In the rows, zero is written as 128.
Each path below is one point turned by a fixed rotation once a step. After each direction that follows a path, write how fast that rotation turns it, in degrees each step (0 if it stays still).
Each turn is a multiple of 5 degrees from 10 to 175, or 0.
Each row of a path follows its step; steps can be skipped.
path 1
step 8: [121 133 117 116 125 116 109 131 124 133 133 129 128 124 130 126 138 122
 136 121 118 117 129 122 119 123 141 135 129 132 127 126 121 121 133 125
 120 124 132 127 120 129 130 126 123 135 127 130 127 133 135 127]
step 11: [127 137 118 128 126 131 134 124 127 136 128 120 136 133 131 124 140 125
 131 125 119 133 133 119 141 132 144 125 130 122 129 122 142 130 134 117
 126 129 124 123 133 129 134 135 116 129 126 133 131 137 126 122]
step 15: [130 126 125 131 123 124 128 119 115 125 132 143 131 127 121 134 126 131
 131 131 115 131 128 132 127 129 117 136 131 135 126 120 125 126 130 129
 129 116 124 111 134 123 138 127 137 133 129 129 120 138 119 124]
step 17: [124 134 121 130 139 129 125 119 126 129 128 132 118 116 117 115 129 131
 135 137 115 134 128 120 123 131 133 127 122 127 128 134 137 131 132 133
 127 126 122 125 136 119 135 136 127 126 139 134 138 128 137 130]
step 19: [129 126 132 128 122 116 124 113 125 132 125 133 129 134 115 130 127 124
 133 137 130 134 125 133 134 135 142 119 119 126 141 136 117 121 132 125
 127 131 126 136 130 138 127 127 119 128 134 138 131 122 122 122]
step 20: [135 132 124 122 133 139 117 127 123 123 116 139 127 125 127 125 127 137
 125 130 119 130 131 129 122 124 125 133 123 131 117 120 136 125 126 118
 122 118 137 122 134 132 125 128 108 124 128 123 132 130 127 132]
step 24: [134 132 129 117 124 112 134 127 120 129 129 133 137 125 119 132 131 126
 131 126 121 134 130 123 128 122 135 133 147 124 125 132 129 136 114 130
 119 127 125 128 130 135 122 127 130 133 135 143 131 120 128 129]
step 31: [145 134 124 133 131 130 135 126 124 131 138 133 139 126 126 138 126 135
 127 110 123 138 129 124 138 128 124 131 117 127 137 123 127 129 137 127
 135 127 126 126 123 128 126 121 120 138 134 130 135 123 122 123]
step 36: [136 123 119 130 128 134 135 121 134 126 125 136 125 133 130 124 140 123
 146 116 121 130 121 118 140 123 134 122 126 132 121 130 134 129 116 133
 128 131 133 127 135 131 132 122 118 125 134 129 136 135 128 123]
Directions:
[129 129 128 127 129 128 128 127 131 128 128 127 126 127 129 128 123 126
 130 127 128 127 125 128 130 125 130 131 133 127 133 129 127 125 128 129
 126 129 127 126 127 128 127 129 125 126 131 126 126 127 127 130] | 65
[128 128 128 127 127 127 129 127 126 130 130 127 126 128 128 129 125 127
 128 123 126 129 131 126 123 130 127 127 131 129 129 126 130 129 130 126
 127 130 128 126 127 125 128 128 127 128 125 131 127 126 128 125] | 110
[126 129 124 124 129 130 130 126 128 129 128 128 126 125 126 124 128 130
 128 129 131 124 131 130 129 128 128 123 128 130 129 127 129 127 127 128
 128 128 130 129 130 128 128 126 126 128 128 127 128 126 127 128] | 115
[131 128 125 129 129 128 128 131 130 128 130 128 129 128 130 128 131 125
 127 127 128 125 125 129 130 128 127 128 131 128 129 125 127 129 132 127
 127 131 128 131 128 131 131 127 128 126 128 127 131 128 126 126] | 145
[129 127 132 128 124 130 127 128 127 125 129 130 128 127 126 126 128 130
 126 130 128 126 128 123 126 126 130 127 130 130 125 129 128 127 129 128
 128 130 130 130 126 130 128 128 126 126 129 129 126 125 128 125] | 20
[128 131 127 128 125 127 125 129 128 130 128 128 126 128 127 127 129 124
 127 128 129 126 129 130 127 127 127 128 129 130 128 130 129 125 128 130
 128 126 123 132 129 128 126 131 129 129 127 129 129 124 132 129] | 70
path 2
step 3: [128 139 124 119 131 126 131 123 125 117 131 130 128 130 137 127 134 132
 116 126 134 131 121 146 132 127 122 126 132 119 137 120 129 129 139 121
 122 131 127 119 138 117 134 131 118 133 125 128 140 127 126 128]
step 4: [118 121 129 133 127 129 138 129 126 134 129 140 123 139 122 123 115 118
 123 125 140 134 127 132 127 127 136 123 121 134 127 124 134 129 142 122
 120 132 129 135 134 131 116 122 135 137 126 128 124 125 134 138]
step 6: [121 120 127 125 127 137 127 135 128 125 127 130 127 126 127 131 133 116
 129 127 124 134 113 136 123 128 126 127 122 142 114 128 114 129 128 128
 132 109 134 131 129 132 122 133 139 116 121 132 128 133 130 129]
step 7: [127 116 124 122 125 130 132 121 136 135 131 139 140 123 126 131 139 116
 124 136 122 123 128 125 124 137 130 136 136 124 132 126 125 134 112 129
 120 128 120 120 136 126 134 132 132 125 138 128 129 126 118 127]
step 11: [124 123 129 132 120 131 129 130 126 138 127 121 131 137 117 118 141 138
 128 129 144 127 134 120 129 131 123 119 126 124 118 126 137 125 121 130
 137 133 126 129 128 120 119 121 131 124 127 131 141 134 121 123]
step 22: [128 123 133 125 125 128 124 123 112 132 122 126 128 127 144 126 118 128
 122 129 137 134 122 136 126 127 130 117 135 147 139 114 129 134 128 128
 129 128 132 119 123 128 124 133 131 127 128 129 116 126 121 125]
step 25: [134 135 131 119 131 137 128 133 134 134 126 117 132 128 122 134 137 129
 128 118 132 133 127 123 123 133 126 140 128 137 125 139 119 127 135 133
 117 126 121 132 132 130 138 126 141 134 138 124 132 126 121 139]
step 32: [133 136 128 119 118 124 120 128 134 121 125 124 134 120 129 119 119 135
 128 129 136 123 125 127 125 113 138 127 134 132 130 129 136 140 121 128
 138 119 118 122 131 140 134 136 127 133 134 135 129 122 121 127]
step 36: [126 128 127 128 126 124 123 118 142 122 136 132 116 133 129 120 136 125
 126 137 128 117 120 135 120 128 116 128 134 140 117 127 132 132 140 121
 130 128 128 134 137 127 122 132 130 129 126 128 128 136 130 114]
Directions:
[125 127 130 129 127 130 128 131 124 127 130 129 128 125 131 129 128 128
 126 132 128 125 127 129 123 130 129 127 129 127 130 129 127 127 125 128
 127 126 127 130 127 128 126 128 130 129 129 131 124 128 129 127] | 45
[129 129 126 129 127 126 129 129 128 127 130 129 128 126 126 128 125 128
 130 125 126 126 128 133 129 129 127 124 130 129 130 128 130 129 130 128
 127 130 130 133 129 128 131 130 129 128 128 129 126 130 126 127] | 20
[127 128 132 129 131 129 124 129 129 128 128 131 127 128 129 130 125 126
 130 130 126 133 127 127 128 127 131 126 126 132 130 129 130 130 128 127
 130 128 131 128 127 127 128 129 127 128 127 130 130 128 129 128] | 175
[130 128 129 128 130 128 127 130 132 127 126 128 126 131 129 130 126 128
 129 129 131 127 128 130 129 131 127 130 123 125 131 127 126 129 129 128
 127 131 125 130 128 128 129 127 129 130 125 127 126 126 129 128] | 70
[131 131 129 130 126 129 129 125 130 130 129 128 126 125 129 127 125 129
 131 128 128 126 126 128 126 126 128 129 129 129 129 127 130 128 129 124
 128 128 128 127 128 130 125 125 128 126 125 128 125 124 130 128] | 80
[126 126 126 127 127 128 124 129 127 126 125 127 131 129 126 127 126 128
 129 127 126 126 130 129 126 129 132 129 127 129 127 126 128 127 132 126
 125 127 129 125 125 128 128 128 128 127 126 128 125 130 131 129] | 175
[130 129 129 125 126 132 126 128 127 124 132 129 130 126 127 127 127 125
 129 128 130 124 127 128 128 128 128 127 124 129 128 131 128 129 128 127
 128 128 127 126 129 124 128 128 128 127 128 125 131 128 126 129] | 100
path 3
step 1: [121 139 121 128 134 138 130 132 136 120 129 129 130 143 121 130 137 131
 130 119 131 127 136 129 125 126 137 142 134 134 131 136 124 129 116 129
 124 128 118 124 122 118 127 123 124 126 131 130 137 126 121 118]
step 8: [116 120 123 126 118 123 132 134 124 113 127 143 127 136 134 127 133 125
 124 123 133 127 123 133 125 124 132 124 128 117 124 136 122 134 123 124
 125 125 115 143 122 123 127 125 128 120 125 137 125 123 131 129]
step 10: [112 119 126 131 135 123 128 123 131 115 125 135 132 145 126 131 136 132
 130 129 130 137 127 133 130 127 124 131 134 122 130 126 121 126 130 128
 122 116 116 129 116 114 127 132 124 130 122 131 134 132 131 118]
step 20: [127 132 124 119 136 128 129 127 136 117 128 142 131 131 127 135 137 127
 134 121 140 136 119 128 119 121 128 126 134 136 133 135 127 127 114 122
 125 126 133 119 128 123 126 128 122 128 116 136 131 134 119 132]
step 24: [125 128 108 125 121 130 129 133 135 121 118 133 129 138 124 132 137 119
 123 126 133 140 134 130 114 124 138 131 126 127 125 127 123 135 118 131
 128 121 116 136 128 129 130 124 124 126 126 123 130 121 122 120]
step 27: [118 117 131 125 125 115 133 129 129 130 131 138 144 140 120 127 138 127
 136 122 134 127 130 127 118 118 129 127 130 122 126 131 124 121 128 128
 134 127 120 133 117 126 131 125 119 134 130 124 127 131 138 136]
step 30: [124 120 128 120 125 129 130 129 120 131 131 136 131 131 122 135 143 131
 128 127 130 133 124 136 120 118 127 128 126 128 125 130 118 139 137 123
 118 118 123 123 124 133 108 120 125 123 125 135 129 122 118 129]
step 31: [118 128 124 139 126 127 130 131 131 118 126 142 129 126 129 123 142 130
 128 121 128 122 122 121 132 124 123 128 133 120 130 130 126 132 118 125
 122 111 121 126 123 122 118 120 122 118 121 129 130 139 132 125]
step 34: [133 124 124 120 134 145 130 130 131 132 129 138 127 127 126 125 144 125
 136 125 131 124 130 130 134 122 133 135 118 132 131 141 119 126 122 124
 131 122 121 134 131 118 126 123 111 136 129 129 133 125 126 124]
Directions:
[127 128 127 129 130 127 131 126 127 131 127 126 130 128 125 129 130 126
 126 129 125 127 130 127 128 126 129 127 130 125 128 126 129 131 128 128
 128 125 126 126 131 127 128 126 126 132 130 130 131 128 129 127] | 120
[129 130 126 128 127 130 127 125 125 131 131 129 132 127 127 126 128 128
 128 127 128 133 125 130 129 129 129 127 127 128 129 128 128 127 131 126
 129 129 128 126 127 131 123 130 129 130 130 129 128 129 129 129] | 155
[130 129 128 126 132 124 129 125 128 131 128 126 128 127 129 128 127 130
 129 129 131 128 128 128 126 129 127 123 128 129 131 133 129 127 130 128
 127 126 126 127 127 127 130 127 127 127 126 126 126 129 127 129] | 45
[131 130 126 127 129 131 129 128 130 129 128 127 127 130 125 129 125 128
 129 132 131 128 127 125 130 128 130 131 129 124 128 128 128 123 128 129
 127 126 129 129 127 127 124 127 129 129 125 127 130 129 129 128] | 130
[132 126 127 129 126 127 131 130 128 129 131 130 130 127 127 127 127 127
 127 128 127 124 127 126 130 128 126 128 128 125 131 129 123 131 128 127
 125 129 127 129 127 127 127 128 129 127 129 129 125 128 126 132] | 80
[129 130 127 128 126 130 129 127 128 125 128 132 129 128 130 128 123 129
 124 126 128 128 128 127 125 129 126 126 131 126 128 128 129 128 125 128
 130 124 126 127 128 129 129 128 130 129 129 126 126 128 127 125] | 160
[130 126 126 127 128 130 127 128 129 128 128 129 131 131 129 128 127 127
 127 128 125 124 132 133 129 129 127 130 126 129 130 130 131 126 130 130
 127 130 128 128 127 128 128 125 128 131 130 125 129 127 126 128] | 65
path 4
step 2: [128 127 130 128 115 132 129 126 120 121 133 114 131 133 136 127 115 128
 124 132 124 117 119 126 131 148 124 128 128 134 121 130 129 120 123 133
 123 132 126 135 133 131 129 123 141 129 121 128 120 130 132 133]
step 12: [127 125 123 127 127 127 117 127 129 146 141 125 130 130 130 136 129 127
 124 126 132 118 134 127 123 126 130 119 126 128 115 120 128 127 137 119
 134 142 136 124 126 136 124 134 127 125 117 121 127 131 134 122]
step 14: [135 132 131 124 113 125 127 124 142 129 138 124 127 134 125 128 137 123
 132 131 139 119 129 133 130 121 132 132 125 124 130 143 125 118 124 133
 135 133 128 123 130 121 130 123 124 137 127 135 121 119 139 134]
step 15: [131 144 122 130 132 136 140 137 117 129 124 134 138 121 124 131 127 129
 127 129 129 136 126 134 131 139 125 126 131 130 129 124 113 130 128 132
 135 126 135 127 120 127 132 118 122 125 123 114 126 135 127 127]
step 17: [125 124 135 128 121 121 137 119 120 130 125 125 133 138 129 130 135 121
 118 129 122 137 136 121 130 126 127 114 124 133 127 129 133 135 130 141
 130 128 128 126 126 133 135 114 139 130 133 128 117 130 119 125]
step 21: [134 116 134 119 116 135 122 132 127 134 121 131 122 137 127 130 122 125
 127 123 132 122 117 137 122 112 129 127 129 130 123 130 131 128 131 136
 130 141 130 127 128 135 127 134 118 132 120 116 132 130 126 124]
step 24: [129 136 119 129 128 128 145 142 128 128 129 139 127 133 123 142 140 130
 121 122 119 132 133 128 128 125 132 124 136 123 122 138 126 122 134 127
 125 123 134 129 114 137 124 127 132 129 126 127 123 125 131 125]
step 30: [133 128 126 117 126 133 123 131 132 139 138 140 133 119 125 131 129 124
 130 136 141 126 130 134 131 120 131 119 131 134 125 112 131 138 132 139
 130 137 127 125 134 130 129 133 124 122 122 125 124 137 125 126]
step 36: [134 115 127 130 137 141 135 130 120 118 120 130 113 132 126 136 117 129
 129 131 131 117 116 126 135 135 135 129 127 129 127 128 141 130 127 129
 123 126 129 125 122 131 122 122 134 130 123 130 125 130 123 137]
Directions:
[127 125 131 130 124 129 128 130 129 125 126 127 124 131 129 129 127 127
 128 130 125 127 127 127 127 126 128 128 130 131 127 128 132 126 127 130
 128 129 127 128 125 130 128 127 128 129 131 127 124 127 130 127] | 95
[127 127 127 128 128 128 127 129 127 126 130 131 127 130 128 127 128 128
 128 128 127 128 129 131 128 134 127 130 132 128 128 127 129 129 128 127
 126 128 126 127 128 126 127 125 131 132 128 129 133 128 131 128] | 160
[128 128 127 128 129 130 129 129 129 125 130 131 126 125 129 132 128 128
 128 129 129 129 127 130 128 125 128 128 127 128 129 131 128 130 124 129
 130 127 126 127 128 126 129 128 129 127 130 125 129 133 132 131] | 70
[127 129 127 127 130 128 130 129 128 131 130 130 126 126 128 131 128 125
 127 130 125 126 129 128 128 128 129 126 128 125 127 126 134 130 129 126
 129 128 129 126 127 126 127 130 132 127 129 131 126 127 125 129] | 60
[130 127 128 132 128 127 131 127 128 129 132 128 127 129 126 128 126 126
 124 128 129 127 132 129 127 131 128 125 125 129 127 131 125 126 130 129
 127 129 128 130 128 127 129 130 131 129 128 128 126 130 130 127] | 145
[129 130 132 129 125 130 130 130 126 125 130 129 131 129 127 128 129 129
 127 126 125 132 128 127 127 126 125 126 128 126 128 127 130 128 132 127
 129 125 129 128 128 126 130 127 128 126 126 128 129 130 128 126] | 160
path 5
step 0: [128 125 128 127 146 124 132 125 128 130 130 138 126 124 128 122 118 122
 129 133 131 122 137 124 128 137 127 131 126 133 132 126 132 121 126 124
 124 120 149 118 134 125 130 122 134 121 125 131 124 117 127 126]
step 3: [130 123 119 140 133 136 125 131 125 130 120 133 127 121 125 118 131 132
 132 135 123 117 136 133 119 130 125 127 127 134 142 126 135 133 135 125
 136 135 128 130 134 127 126 132 123 127 117 135 124 134 117 138]
step 4: [130 130 126 138 126 139 124 134 131 137 125 141 122 129 122 127 127 116
 132 126 127 123 121 127 122 129 130 119 133 140 132 122 127 124 125 123
 133 123 118 140 122 119 117 134 131 126 128 138 124 122 120 131]
step 14: [115 130 131 134 126 127 123 135 133 116 126 130 129 122 133 131 131 115
 126 134 118 125 142 137 128 126 124 136 127 125 127 127 138 132 124 131
 124 119 128 123 131 124 120 139 127 131 117 126 122 118 121 130]
step 20: [133 116 121 132 138 136 117 126 126 123 129 142 127 126 129 131 141 119
 136 126 120 124 146 134 125 134 128 129 127 130 136 122 131 131 131 118
 134 124 126 125 131 128 124 132 130 135 131 126 124 123 123 124]
step 21: [124 126 118 134 133 128 122 132 137 129 133 141 128 127 128 129 121 123
 136 127 131 129 137 126 112 131 130 130 132 133 124 116 124 125 128 133
 122 125 112 135 118 128 120 126 123 134 124 127 125 121 128 120]
step 32: [126 127 119 121 135 126 126 127 131 132 130 139 125 117 126 125 127 127
 128 119 135 113 145 124 125 138 128 125 129 130 131 131 132 121 128 125
 135 131 137 123 130 132 120 122 129 126 117 141 118 127 127 125]
step 33: [131 127 118 133 140 130 127 119 120 138 122 134 124 127 126 137 120 109
 127 124 135 123 133 123 125 132 129 115 128 128 126 126 128 132 126 137
 133 118 123 128 127 127 131 131 123 128 114 132 125 120 128 126]
step 34: [133 130 126 136 134 130 134 128 125 127 126 138 134 119 120 128 123 129
 122 134 128 142 138 120 124 137 131 126 122 135 139 131 138 131 128 141
 129 122 120 126 128 123 124 136 114 133 122 128 128 125 124 137]
Directions:
[126 132 129 130 123 127 126 128 129 126 127 130 126 125 127 130 130 126
 130 126 127 129 129 127 130 130 126 127 127 127 127 130 128 126 129 130
 129 130 131 129 127 127 126 129 125 124 130 129 126 129 127 127] | 140
[126 130 128 126 129 128 130 125 129 129 129 126 127 125 128 128 129 128
 126 128 132 129 128 125 131 128 126 125 125 125 128 127 128 127 130 130
 126 129 129 127 130 127 129 126 131 129 124 129 126 125 129 129] | 45
[128 129 128 127 126 130 130 130 129 128 132 126 130 126 129 128 124 131
 128 127 128 129 132 129 126 126 131 127 129 124 128 129 126 125 127 128
 128 129 127 128 127 127 125 127 125 130 129 130 128 129 129 129] | 110
[127 128 129 128 127 130 128 130 128 129 128 125 128 128 126 125 130 129
 133 130 128 127 122 128 128 128 128 128 129 129 128 129 127 124 130 130
 130 129 126 128 128 127 126 126 128 129 127 128 128 130 124 131] | 55
[127 127 126 126 128 129 125 128 129 128 129 129 124 128 133 130 128 130
 131 128 130 128 127 126 126 127 127 129 129 129 129 131 132 128 126 127
 129 127 125 129 131 125 128 127 130 127 129 128 124 128 131 128] | 65
[126 130 128 128 129 130 128 128 125 128 128 129 124 125 128 127 128 127
 129 126 126 127 126 128 127 124 126 127 129 124 126 127 127 133 128 128
 124 124 129 127 129 127 125 127 127 128 128 128 131 128 126 128] | 170
[129 130 129 130 128 128 128 128 128 130 128 130 127 131 130 128 125 130
 129 128 126 124 127 126 129 128 126 124 129 129 127 126 123 128 124 129
 127 132 125 128 125 129 127 127 129 127 125 129 127 128 129 126] | 125
